Each row is where one point has got to under a steady rotation. How many steps took it there?
The counts run from 0 to 986.
[138  97 159 100 139  96 118 109 145 104 109 126 154 171 160 118 117 137
 158 140 143 166 126  93 178  63  98 147 150 163 103 123] -> 774
[ 87 126 136 136 136 135 112 160 175 107 103 116 154 100 139 143 116 151
  87 125 111  90 123 132 145  70 171 154 146 110 154  83] -> 324
[137 119 142 110 148  91 108 100 132  90 121 139 157 172 143 119 103  99
 152 137 158 171 134 104 167  72 115 144 161 123  92 113] -> 773
[148  90 150 105 127 102 120 123 103 143 133 142 108 141 134 132 126 151
 158 132 110  88 129 150 113 164 135 109  97 214 111 133] -> 887
[120 137 131 156 134 106 170 183 188  89 112 110 128 135 126 115 112 144
  99 163 140 118 139 139 116 143 169 124 122 110 178  78] -> 321
[127 147 151 107 135 138 168 179 162 129 104 124 111 181 117 139  89 139
 127 134 117 100 142  83  81 114 130 126  96 153 178 123] -> 559
[135 164 151  90 127 133 141 150 103 119 119 149 133 189 122 142 111  89
 191 113 137 154 140  94  79 134 107 130  87 160 147 148] -> 569
[ 91  78 135 134  91 116 131 200 179 129 136 124  82 157 109 103 111 109
 156 130 128 117 134 102 101 140 136 117  95 129 148 133] -> 864
[128 135 117 123 137 151 119 105 122 106 110 152 137  93  94 171 128 177
 104  73  98  74 116  85 111 104 107 132 103 102 106  98] -> 367
[180 140 124 137 134 144 184 118 135 138 113 133 103 131 115 149 144 201
 117 101 141  91  96 131  94 136 108  87 135 137 153 132] -> 593
[ 99 147 153  77 128 147  93 139 100 128  97 142 156 144 143 165 109 109
 150  85 111 122 132  87 120  67 111 159 113 147 124 157] -> 566
[ 73  82 116 139 119 103 105 162 158 131 146 141 124 124 114  97  90  90
 118 150 136 145 128 117 160  83 158 123 152  90  93 132] -> 10
[112 200 139  98 149 129  95  96 110 178 121 139 161 110 157 130 138 100
 110 140 104 123 141 185 139 145 152 158 158 125 144 129] -> 728
[159 134 125 137 112 170 172 153 142 111 153  85 146 173  92 139 118 164
 128 133 101 121 118  77 143  85 119 110 104 155 158 104] -> 983
[177 157 138 104 119 138 178 106 131 194 119 140 131 151 106 142 120 158
 126 134 131 148 104 123 135  77  96  86 165 121 112 160] -> 589
[141 123 124 126 108 183 130 156  97 187 153 141 131 155 103 120 151 164
 107 114 111 108 128 103 144  91  74 131 148 125  94 139] -> 55
[115 125 112 152  66 178 157 132 138 137 159  94 110 122  94 133 168 135
 149 104 122 155 114  99 156 131  77 114 107  95 148 149] -> 830
[ 66  94 108 157 129 140  80 153 140  81 118 112 113  71 128 150 112 108
 139  82 147 115 120 142 119 128 169 131 123 108 166 132] -> 639
[157 129 134 115 175 117 121 100  75 140 105 153 129  97 162 153 150 151
 113 132 131  95 127 184 105 158 150 123 138 188 118 140] -> 268
[135 114 101 135 139 146  91 146  83 168 161 176 126 151 100 135 126 132
 123  94 146 103 120 133 122  93 101 109 180  93  79 136] -> 903
[ 97 183 142 106 124 183 121 155 109 193 117 126 148 129 156 120 148 107
  90 137 107 124 140 132 129 112 122 177 153 122 151 160] -> 719
[113 117 110 140 170 136 134 173 109 130 117 160 130  96 130 122 108 119
  55 143 149 113 140 129 111  82 158 132 155  98  94 123] -> 477
[ 91 130 141 114 107 149 118 132 166 182  88 139 109  83 135 135 133 131
  96 108 118 113 106 113 135  79 108 151 164  89 135 176] -> 402
[121 158 122 119 161  86 106 107 131 113 134 132 181 124 119 143  98 110
 138 148 119 146 126 193 151 110 195 111 156 117 131  83] -> 967
[141  91 142 140 146  85 156 120 137  55  88 157 123  99 143 122 137 159
 131 126 160 152 126 126 111 146 109 109  91 122  79  96] -> 158
[119 181 123 122 131 138  90  80 141 139 148 105 177 143 138 114 115  84
 110 155  88 129 142 101 175 129 127 186 138 108 133 102] -> 533
[ 83 124 135 129 123 152 134 137 125 123  82 140 128  50 137 158 139 152
  82  92 125 125 109 111 128  69 124 132 125  93 114 142] -> 172
[139 106 103 128 144 102  99  96 163 154 140 125 129 107 104 142  90 142
 112 129 114  82  97 169 149 105 186  94 180 128 132 141] -> 433
[114 143  90 132 119 162  81  96 133 150 165 106 128 140  92 122  88  76
 110 134  94 107 123  83 146 126 141 148 145  87 138 157] -> 217
[112  65 119 134 129  91  87 125 117 113 149 142 130  95 101 147 115 148
 152 116 116 105 112 172 147 120 179  90 118 158  85 100] -> 661
[ 91 152 135 130 117 182 122 176 126 152 119  84 146 120 162 131 142 121
 110 127 128 142 130 140 156  68 126 169 167 134 187 151] -> 948
[163 148 117 126 117 187 161 155 103 191 161 127 120 175 102 110 139 148
  96 143 108 107 129 100 121 112  90 121 141 128 115 135] -> 56
[126 105 128 134 111  74 160 133 190 118 130 109  87 126 123  87 106 114
 119 179 116 126 135 122 134 182 152 107 106 130 138 116] -> 854
[143 137 137 118 134 113 153 133 112 177 134 153 131 152 145  74 129 109
  91 193 125 158 156 114 140 131  99 145 139 124  54 140] -> 698
[ 89 153 134 118  99 140 140 162 156 178 116 132  90 132 124 119 121  91
 135 117 145 165 126 109 107 117 103 137 151  70 156 189] -> 404
